Families of rows that turns and mirrors carry onto each other, the same ones carrying the whole set onto itself: the rest of each named row's family, in list order
4 families of 8 rows
J531: -8, -18, 4, 4, -6, 10, -4, -1, -13, -2, -4, -7, 5, 20, -11, -8, -1, 0, 12, 2, 3, 12, 9
J814: -5, -11, 4, 8, 3, 9, -14, -2, -6, -12, -5, 3, 8, 13, -3, -4, 0, -2, 10, 1, 15, 11, 5
J465: 1, 2, 5, 1, 0, 16, -27, 3, 0, -3, 6, -2, 0, -1, -34, -13, -24, 8, -1, 18, 6, 31, 5
J889: -1, 3, 6, 2, 0, 15, -27, 4, 0, -6, 5, 2, 2, -3, -34, -11, -23, 6, 0, 19, 7, 31, 7
J807: -2, -15, 5, 5, -1, 8, -10, 1, -17, -1, -4, -8, 11, 11, -4, -14, -4, -3, 15, 4, 4, 6, 4
J926: -9, -14, 9, 5, -5, 11, -5, 1, -17, -6, 2, -6, 8, 18, -3, -9, -5, -1, 7, 1, 3, 9, 7
J146: 3, 7, 5, 0, 3, 12, -22, 1, 3, -3, 10, 1, 5, -4, -36, -11, -21, 3, 5, 14, 8, 32, 5
J595: 0, 3, 15, -6, 3, 12, -23, -1, -10, -3, -3, 1, 6, -4, -40, -8, -21, -7, 9, 11, 2, 28, 2
J16: -4, 8, 9, 0, 4, 9, -24, -4, 0, -7, 12, 0, 1, -3, -34, -2, -20, 2, 2, 12, 7, 32, 1
J457: -2, -11, 9, 7, -4, 12, -7, 2, -17, -9, 4, -6, 9, 12, -4, -11, -4, 3, 11, 6, 7, 2, 3
J520: 3, 6, 4, 0, 4, 11, -23, 1, 3, -1, 9, 1, 5, -4, -36, -11, -21, 2, 6, 14, 7, 34, 5
J954: -4, 6, 6, -2, 6, 6, -25, -4, 0, -1, 7, 0, 3, -4, -34, -3, -20, -3, 5, 11, 5, 35, 2
J539: -2, 8, 8, -2, 3, 11, -25, -5, 0, -1, 13, -5, -2, -1, -33, -6, -21, 6, 0, 10, 6, 32, -2
J425: -8, -15, 6, 5, -7, 13, -2, -1, -12, -7, 1, -7, 4, 20, -11, -7, -1, 3, 10, 2, 5, 9, 8
J898: -9, -15, 9, 4, -5, 10, -5, 1, -17, -6, 0, -5, 9, 17, -3, -9, -6, -3, 8, 1, 3, 10, 8
J756: 0, -13, 7, 5, -3, 12, -9, 1, -18, -1, 2, -10, 8, 13, -4, -15, -4, 3, 11, 4, 5, 3, 2
J718: -1, 1, 4, 1, 2, 13, -28, 4, 0, -2, 2, 1, 4, -3, -35, -11, -23, 3, 2, 18, 6, 33, 8
J937: -6, -17, 5, 3, -7, 12, -3, -2, -12, -2, 0, -9, 3, 21, -11, -10, -2, 4, 9, 1, 4, 10, 7
J38: 0, 7, 18, -4, 1, 15, -21, -1, -9, -11, 3, 2, 3, -3, -40, -6, -22, -1, 6, 12, 4, 23, 1
J528: -2, -9, 6, 7, 0, 13, -13, -2, -6, -12, 2, -1, 3, 16, -2, -7, -1, 5, 5, -1, 16, 7, 1
J440: -4, -14, 1, 4, 4, 8, -16, -3, -6, -1, -8, -2, 8, 14, -2, -10, 0, -3, 10, -3, 13, 14, 3
J467: 3, 5, 4, -1, 3, 12, -23, 1, 3, 1, 9, -1, 4, -4, -36, -13, -21, 3, 5, 13, 7, 34, 4
J834: -8, -15, 9, 4, -5, 11, -6, 1, -17, -4, 2, -8, 7, 18, -3, -11, -6, 0, 7, 0, 3, 10, 7
J935: -1, -12, 3, 4, 1, 12, -16, -4, -6, -2, -2, -6, 3, 17, -2, -13, -1, 5, 5, -4, 14, 10, -1
J763: 3, 7, 17, -6, 0, 18, -22, -2, -10, -4, 6, -5, -1, -1, -38, -11, -23, 5, 2, 9, 3, 22, -2
J393: 1, 1, 3, 1, 2, 14, -28, 3, -1, 1, 3, -1, 2, -2, -34, -15, -24, 5, 0, 16, 5, 33, 6
J25: -4, -13, 7, 7, -2, 8, -8, 2, -18, -8, -2, -3, 12, 11, -5, -9, -3, -4, 15, 7, 6, 5, 5
J138: -9, -16, 5, 5, -6, 10, -2, -1, -12, -7, -2, -4, 6, 19, -12, -5, -1, 0, 12, 3, 5, 11, 10
J750: 4, 6, 5, 0, 3, 13, -23, 1, 3, -1, 11, -1, 3, -3, -36, -12, -21, 5, 4, 13, 7, 32, 3
J346: 3, 2, 14, -8, 3, 15, -25, -3, -10, 4, 0, -6, 2, -2, -38, -14, -22, -1, 6, 7, 1, 27, -2
J174: -9, -16, 8, 3, -4, 10, -6, 1, -17, -4, 0, -7, 9, 18, -3, -10, -5, -2, 8, 0, 3, 11, 8
J658: -2, 5, 5, -4, 5, 8, -26, -5, -1, 4, 8, -5, 0, -2, -33, -7, -21, 1, 3, 9, 5, 35, -1

The rest of the family of J520: J926, J146, J898, J467, J834, J750, J174
The rest of the family of J528: J814, J595, J38, J440, J935, J763, J346
The rest of the family of J25: J807, J16, J457, J954, J539, J756, J658

